The rows of A fall into a few groups, which share some directions, and each row is roughly a mix of its group's hidden directions, except one row that fits no group.
A:
array([[ 0.39,  0.14,  0.06, -0.23,  0.13, -0.17,  0.25, -0.08, -0.22,
         0.01,  0.02],
       [-0.08,  0.01,  0.55, -0.17,  0.01, -0.06,  0.15, -0.08, -0.11,
        -0.04, -0.08],
       [-0.30, -0.15,  0.03,  0.39, -0.18, -0.20, -0.13,  0.10,  0.03,
        -0.02, -0.17],
       [-0.19,  0.12,  0.03,  0.18, -0.23,  0.23, -0.33,  0.27, -0.06,
        -0.09,  0.05],
       [-0.26, -0.06,  0.13, -0.05,  0.13, -0.41,  0.27,  0.02, -0.17,
         0.04,  0.10],
       [-0.19, -0.08,  0.01,  0.30, -0.03,  0.27, -0.26,  0.26, -0.07,
        -0.21, -0.05],
       [ 0.26,  0.29, -0.12, -0.19, -0.06, -0.15,  0.16, -0.23,  0.03,
         0.23,  0.17],
       [ 0.27, -0.28, -0.30, -0.24,  0.09, -0.12, -0.03, -0.14,  0.10,
         0.17,  0.11],
       [-0.04, -0.43,  0.25, -0.20, -0.03, -0.09, -0.17,  0.00,  0.11,
         0.16, -0.16],
       [-0.09,  0.01,  0.00, -0.26,  0.05,  0.11, -0.02, -0.31, -0.26,
         0.20,  0.31],
       [-0.22, -0.04,  0.11,  0.24, -0.27,  0.01, -0.18,  0.15,  0.01,
        -0.04, -0.38],
       [ 0.16, -0.06, -0.03,  0.34, -0.09,  0.03,  0.33,  0.28,  0.06,
         0.03,  0.23],
       [-0.06, -0.19, -0.33,  0.04,  0.19,  0.19, -0.30,  0.23,  0.11,
         0.01, -0.10],
       [-0.10, -0.41,  0.21,  0.25,  0.09, -0.03, -0.24,  0.05, -0.05,
        -0.11, -0.16],
       [ 0.15, -0.03,  0.29, -0.26,  0.06,  0.33, -0.18,  0.05,  0.13,
        -0.16, -0.14],
       [-0.03, -0.29,  0.00,  0.07,  0.04,  0.38, -0.12,  0.32,  0.06,
        -0.14, -0.11],
       [-0.22,  0.28,  0.16, -0.02,  0.03, -0.36,  0.09,  0.18,  0.13,
         0.16,  0.14],
       [-0.34, -0.09, -0.04, -0.08,  0.37,  0.00,  0.13,  0.09, -0.21,
         0.10,  0.22],
       [ 0.19, -0.27, -0.03,  0.08,  0.23,  0.12, -0.34,  0.09, -0.03,
        -0.22, -0.18],
       [-0.16, -0.26,  0.22, -0.31,  0.02, -0.06, -0.31, -0.07,  0.07,
         0.05, -0.21],
       [-0.01,  0.32,  0.17,  0.10, -0.19, -0.14, -0.14,  0.20,  0.16,
         0.33,  0.04],
       [ 0.19,  0.28,  0.22, -0.23,  0.12,  0.06,  0.08,  0.15,  0.21,
        -0.29, -0.01],
       [ 0.10, -0.11, -0.21,  0.01, -0.06,  0.46, -0.06, -0.15, -0.27,
         0.05, -0.11],
       [ 0.12,  0.24, -0.29, -0.02, -0.12, -0.04, -0.34, -0.05,  0.25,
        -0.01,  0.20],
       [ 0.14, -0.20,  0.22,  0.34,  0.00, -0.07,  0.25,  0.24,  0.20,
         0.00, -0.01],
       [-0.28, -0.04,  0.22,  0.28, -0.08,  0.15, -0.22,  0.27, -0.03,
        -0.15, -0.12],
       [ 0.10, -0.19, -0.07,  0.05,  0.18,  0.06, -0.06,  0.31,  0.27,
        -0.36, -0.03],
       [ 0.03,  0.02, -0.54,  0.13,  0.04, -0.05, -0.05,  0.09,  0.16,
        -0.17,  0.09],
       [ 0.08, -0.11,  0.25,  0.30, -0.18, -0.01,  0.17,  0.34,  0.18,
        -0.05, -0.09],
       [ 0.17,  0.38, -0.10, -0.17, -0.02, -0.18,  0.10, -0.33,  0.00,
        -0.10, -0.12],
       [-0.26, -0.13,  0.21,  0.26, -0.18, -0.03,  0.33, -0.11, -0.14,
         0.16, -0.05],
       [ 0.27, -0.23, -0.15,  0.14,  0.37,  0.16, -0.04, -0.06,  0.09,
        -0.20, -0.10],
       [ 0.16, -0.28, -0.15,  0.17,  0.05,  0.13, -0.42,  0.14,  0.11,
         0.01,  0.03],
       [ 0.02, -0.43, -0.06, -0.02,  0.29,  0.11, -0.05,  0.10,  0.15,
        -0.19, -0.19],
       [-0.25,  0.03, -0.09, -0.27,  0.08, -0.30, -0.19,  0.11, -0.05,
         0.11,  0.29],
       [ 0.16,  0.19, -0.01, -0.31, -0.03,  0.14, -0.33, -0.01,  0.26,
        -0.16,  0.10],
       [ 0.26,  0.34, -0.10, -0.12,  0.00, -0.24,  0.13, -0.21,  0.06,
        -0.23,  0.09],
       [ 0.09, -0.33,  0.38, -0.12, -0.10,  0.08, -0.03,  0.23,  0.18,
        -0.04, -0.08],
       [ 0.00, -0.19, -0.04,  0.26,  0.18, -0.22, -0.03,  0.21,  0.29,
        -0.21, -0.17],
       [-0.15, -0.09,  0.10,  0.07, -0.08,  0.22, -0.39,  0.29, -0.02,
        -0.20, -0.12],
       [ 0.26, -0.11, -0.15,  0.20, -0.06,  0.27,  0.22,  0.03, -0.30,
        -0.11, -0.14],
       [-0.06, -0.01, -0.33, -0.23,  0.07,  0.04,  0.07,  0.12, -0.39,
        -0.21, -0.10],
       [ 0.04,  0.31,  0.07,  0.25,  0.08, -0.03,  0.19,  0.14,  0.31,
         0.25,  0.01],
       [-0.06, -0.30, -0.16,  0.14,  0.26,  0.14,  0.25, -0.13, -0.10,
        -0.27, -0.05],
       [ 0.18, -0.18, -0.19,  0.08, -0.04,  0.43, -0.20,  0.12, -0.05,
         0.20, -0.08],
       [-0.27,  0.11,  0.00,  0.27, -0.32,  0.15, -0.05,  0.10, -0.22,
         0.17, -0.12],
       [ 0.12,  0.13, -0.30,  0.31, -0.01, -0.29,  0.25, -0.10,  0.07,
        -0.10,  0.04],
       [ 0.17, -0.15,  0.28,  0.34,  0.08, -0.02,  0.25,  0.15,  0.20,
        -0.06, -0.09],
       [ 0.03,  0.33,  0.17, -0.21, -0.05, -0.30,  0.21, -0.12, -0.19,
         0.12, -0.07],
       [-0.02, -0.53,  0.17, -0.07,  0.02,  0.16, -0.17, -0.07, -0.01,
         0.07, -0.13],
       [ 0.12,  0.07, -0.35,  0.32,  0.01, -0.26,  0.26, -0.05,  0.00,
        -0.08,  0.05],
       [-0.20,  0.03, -0.07,  0.09, -0.23,  0.33, -0.04,  0.37, -0.13,
         0.10,  0.07],
       [-0.14, -0.12,  0.37, -0.22,  0.21,  0.06,  0.08,  0.00,  0.24,
        -0.05, -0.23],
       [-0.14,  0.14, -0.17,  0.20,  0.04, -0.41,  0.07, -0.25, -0.07,
         0.08,  0.20],
       [ 0.13,  0.37,  0.11,  0.08, -0.08,  0.04, -0.37,  0.26, -0.02,
         0.05, -0.08],
       [ 0.04, -0.11, -0.34,  0.07,  0.04,  0.29, -0.26,  0.18,  0.23,
        -0.14, -0.03],
       [-0.01, -0.31,  0.03, -0.28,  0.14, -0.25, -0.22, -0.29,  0.07,
        -0.02, -0.02],
       [-0.13, -0.23,  0.07,  0.13, -0.09,  0.35, -0.27,  0.14,  0.18,
         0.20, -0.02],
       [ 0.07,  0.36, -0.08, -0.07,  0.02, -0.39, -0.08, -0.23,  0.17,
         0.03,  0.06],
       [-0.07,  0.07, -0.09, -0.20,  0.24, -0.41, -0.06,  0.05,  0.24,
         0.10,  0.18],
       [ 0.02, -0.29, -0.09,  0.21, -0.05,  0.31, -0.16, -0.11, -0.12,
        -0.13, -0.29],
       [-0.03, -0.05, -0.31, -0.01,  0.04,  0.30, -0.13, -0.30, -0.30,
         0.06, -0.01],
       [ 0.37,  0.09, -0.28,  0.09, -0.01, -0.06,  0.28, -0.04, -0.26,
        -0.09,  0.04],
       [-0.14,  0.21,  0.10,  0.45, -0.20,  0.17, -0.09, -0.04, -0.12,
        -0.06,  0.16],
       [-0.01,  0.36, -0.01,  0.22, -0.07, -0.15, -0.01,  0.06, -0.42,
         0.06, -0.03],
       [ 0.23,  0.12,  0.10,  0.11, -0.18,  0.30,  0.14, -0.27, -0.03,
         0.01, -0.29],
       [ 0.04, -0.14, -0.25,  0.03,  0.11,  0.01, -0.28,  0.29,  0.27,
         0.05,  0.25],
       [ 0.32,  0.02, -0.12,  0.14,  0.27, -0.08, -0.02,  0.11,  0.31,
         0.25, -0.05],
       [ 0.08,  0.02,  0.14,  0.42,  0.29, -0.13,  0.19,  0.02,  0.15,
         0.13, -0.13],
       [-0.21, -0.03,  0.12, -0.14,  0.09, -0.36,  0.05,  0.12, -0.34,
         0.01,  0.21],
       [-0.07, -0.02, -0.10, -0.43, -0.22,  0.19,  0.04, -0.08,  0.24,
        -0.03,  0.21],
       [-0.04, -0.05, -0.05,  0.13,  0.25,  0.16, -0.01,  0.35,  0.19,
        -0.33,  0.10],
       [ 0.16,  0.03,  0.10, -0.13,  0.17, -0.23,  0.28,  0.11,  0.16,
         0.22,  0.29],
       [-0.21, -0.22, -0.03,  0.43,  0.07,  0.14,  0.00,  0.04, -0.20,
        -0.20, -0.03],
       [ 0.18, -0.08,  0.00, -0.13, -0.02,  0.04, -0.53,  0.18, -0.09,
        -0.08, -0.11],
       [-0.01,  0.07, -0.05,  0.47,  0.11,  0.30,  0.08, -0.06,  0.04,
        -0.19,  0.09],
       [-0.18,  0.10, -0.24, -0.04, -0.25, -0.03,  0.29, -0.14, -0.11,
         0.15,  0.29],
       [ 0.32,  0.12, -0.10, -0.31,  0.15,  0.07, -0.32,  0.08,  0.14,
        -0.04,  0.08],
       [-0.20,  0.12, -0.31, -0.34, -0.06, -0.02, -0.24, -0.07, -0.16,
         0.05,  0.18],
       [-0.05,  0.05,  0.15, -0.26,  0.05, -0.12, -0.07,  0.35,  0.28,
         0.16, -0.22],
       [-0.11,  0.08, -0.24,  0.20, -0.31,  0.03,  0.05,  0.04, -0.23,
         0.34, -0.05],
       [-0.03, -0.04, -0.27,  0.16, -0.05,  0.20,  0.00, -0.34, -0.34,
         0.07,  0.12],
       [ 0.08, -0.14, -0.13,  0.25,  0.04, -0.20,  0.34,  0.06, -0.29,
         0.19,  0.08],
       [-0.11, -0.35,  0.22,  0.35, -0.04,  0.15,  0.07,  0.16,  0.00,
         0.16, -0.07],
       [-0.19,  0.14,  0.28,  0.30, -0.26,  0.07, -0.28,  0.11, -0.08,
        -0.02,  0.03],
       [-0.12,  0.22,  0.25,  0.20, -0.20, -0.08, -0.26,  0.10, -0.32,
        -0.02, -0.06],
       [-0.02,  0.11, -0.20,  0.23,  0.13,  0.38,  0.18,  0.12, -0.18,
         0.17,  0.13],
       [ 0.09, -0.38, -0.13, -0.14,  0.16,  0.12, -0.12, -0.12, -0.16,
        -0.32, -0.08],
       [ 0.25,  0.20, -0.15, -0.08, -0.16,  0.26, -0.34, -0.10,  0.20,
         0.04,  0.02],
       [ 0.13, -0.17, -0.11, -0.23,  0.12, -0.06,  0.16,  0.13,  0.04,
         0.28,  0.37],
       [ 0.02,  0.15, -0.09, -0.15, -0.03, -0.29,  0.20, -0.18, -0.29,
         0.28,  0.10],
       [ 0.46,  0.21, -0.16, -0.26,  0.15, -0.07, -0.05, -0.02,  0.01,
        -0.07,  0.06],
       [ 0.12,  0.38, -0.05,  0.01, -0.08, -0.23, -0.08, -0.33,  0.20,
         0.09, -0.06],
       [ 0.15,  0.08, -0.36,  0.24,  0.02, -0.05,  0.07, -0.08,  0.39,
        -0.05, -0.05],
       [-0.04, -0.09,  0.08, -0.23, -0.15, -0.22, -0.37,  0.21, -0.20,
         0.10, -0.14],
       [-0.35,  0.11,  0.26,  0.17, -0.26, -0.01, -0.13,  0.18, -0.20,
        -0.04, -0.05],
       [-0.23, -0.23,  0.27,  0.16, -0.04,  0.07, -0.05,  0.34,  0.10,
         0.16, -0.16],
       [-0.18,  0.07,  0.17,  0.35, -0.33, -0.01,  0.01,  0.15, -0.05,
         0.10, -0.25],
       [-0.12, -0.19,  0.22,  0.03, -0.09,  0.28,  0.27,  0.00, -0.29,
        -0.09, -0.19],
       [ 0.18,  0.03, -0.03,  0.17, -0.16,  0.41, -0.34, -0.02,  0.01,
         0.03, -0.15],
       [ 0.19,  0.20, -0.32,  0.02, -0.10,  0.02, -0.34, -0.02,  0.25,
         0.00,  0.16],
       [ 0.13, -0.19, -0.04,  0.36,  0.01,  0.12, -0.01,  0.08, -0.30,
         0.29, -0.12],
       [-0.14,  0.12,  0.20, -0.12, -0.05, -0.16, -0.33, -0.05,  0.24,
         0.27,  0.17],
       [ 0.12,  0.03,  0.09, -0.22,  0.08, -0.29,  0.33, -0.22,  0.14,
         0.23,  0.00],
       [ 0.40,  0.03, -0.18, -0.04,  0.20, -0.08, -0.13,  0.07,  0.27,
         0.24,  0.00],
       [ 0.17,  0.24,  0.16,  0.04, -0.22,  0.21, -0.06, -0.32,  0.19,
         0.07, -0.19],
       [ 0.27, -0.15, -0.09, -0.44,  0.18, -0.12, -0.06, -0.11,  0.15,
        -0.08,  0.06],
       [-0.02,  0.12, -0.01, -0.04, -0.01, -0.22,  0.44, -0.29, -0.09,
         0.16,  0.11],
       [ 0.06,  0.25, -0.22,  0.28,  0.12,  0.21,  0.28,  0.13, -0.10,
         0.08,  0.17],
       [ 0.50,  0.14, -0.03, -0.27,  0.18,  0.00,  0.09, -0.04, -0.05,
        -0.08, -0.04],
       [ 0.22, -0.20, -0.16,  0.10,  0.20,  0.00,  0.20,  0.26,  0.24,
        -0.22,  0.11],
       [-0.14,  0.31, -0.12,  0.09,  0.01, -0.43,  0.10, -0.07,  0.02,
         0.04,  0.23],
       [-0.11, -0.25, -0.19,  0.26,  0.00,  0.16,  0.06, -0.20, -0.28,
        -0.23,  0.14],
       [ 0.07, -0.34, -0.04,  0.06,  0.11,  0.27, -0.09,  0.29,  0.15,
        -0.22, -0.10],
       [ 0.06, -0.14, -0.20, -0.20,  0.06,  0.24, -0.23, -0.34, -0.19,
        -0.05, -0.17],
       [-0.05,  0.07,  0.13,  0.29, -0.14,  0.02, -0.11, -0.02,  0.04,
        -0.29, -0.40],
       [-0.18,  0.06,  0.13,  0.45, -0.22,  0.00,  0.03,  0.14, -0.02,
         0.03, -0.26],
       [ 0.01, -0.07,  0.22, -0.04,  0.14, -0.03, -0.08,  0.26,  0.42,
         0.12, -0.20],
       [ 0.30,  0.05, -0.21, -0.03,  0.03,  0.12, -0.32,  0.03, -0.23,
         0.29, -0.01],
       [-0.18,  0.16, -0.13, -0.22, -0.04, -0.30, -0.14, -0.03,  0.21,
         0.10,  0.32]])

Here is one row of each group, with its name. Which group are the others in?
[ 0.14, -0.16, -0.18,  0.11,  0.04,  0.03,  0.10,  0.22, -0.48, -0.02,
  0.10]  <124>
[-0.06, -0.15, -0.49, -0.20,  0.00,  0.09,  0.15,  0.02, -0.19, -0.06,
  0.12]  <37>
[ 0.25, -0.14, -0.04, -0.42,  0.18, -0.14, -0.02, -0.13,  0.14, -0.10,
  0.18]  <64>

[ 0.09,  0.00, -0.07,  0.14,  0.25,  0.10,  0.05,  0.33,  0.24, -0.34,
  0.02]  <64>
[-0.22, -0.10,  0.25,  0.16,  0.04, -0.26,  0.32,  0.04,  0.15, -0.21,
  0.06]  <124>
[ 0.14, -0.22,  0.11, -0.10, -0.17,  0.34, -0.12,  0.22,  0.06, -0.13,
 -0.26]  <64>
[ 0.22,  0.24, -0.31, -0.01, -0.06, -0.05, -0.29, -0.03,  0.25, -0.05,
  0.17]  <124>
[ 0.02, -0.07, -0.14, -0.12, -0.24,  0.38, -0.18, -0.09, -0.24,  0.04,
 -0.21]  <64>
[ 0.00,  0.24, -0.22, -0.35,  0.10,  0.00, -0.20, -0.28, -0.10, -0.14,
 -0.03]  <64>
[-0.05, -0.07, -0.54,  0.18,  0.02,  0.10, -0.12,  0.08,  0.16, -0.01,
 -0.01]  <124>
[-0.18, -0.22, -0.12, -0.42, -0.17, -0.10,  0.05, -0.08, -0.27, -0.06,
  0.03]  <37>
[ 0.30,  0.12,  0.11,  0.33,  0.06,  0.12,  0.28, -0.19, -0.02, -0.15,
 -0.12]  <64>
[-0.35, -0.06, -0.06,  0.15, -0.30,  0.16, -0.26,  0.11, -0.17, -0.11,
 -0.03]  <64>
[ 0.22, -0.18, -0.05, -0.02,  0.09,  0.18, -0.46,  0.09,  0.01, -0.20,
 -0.08]  <37>
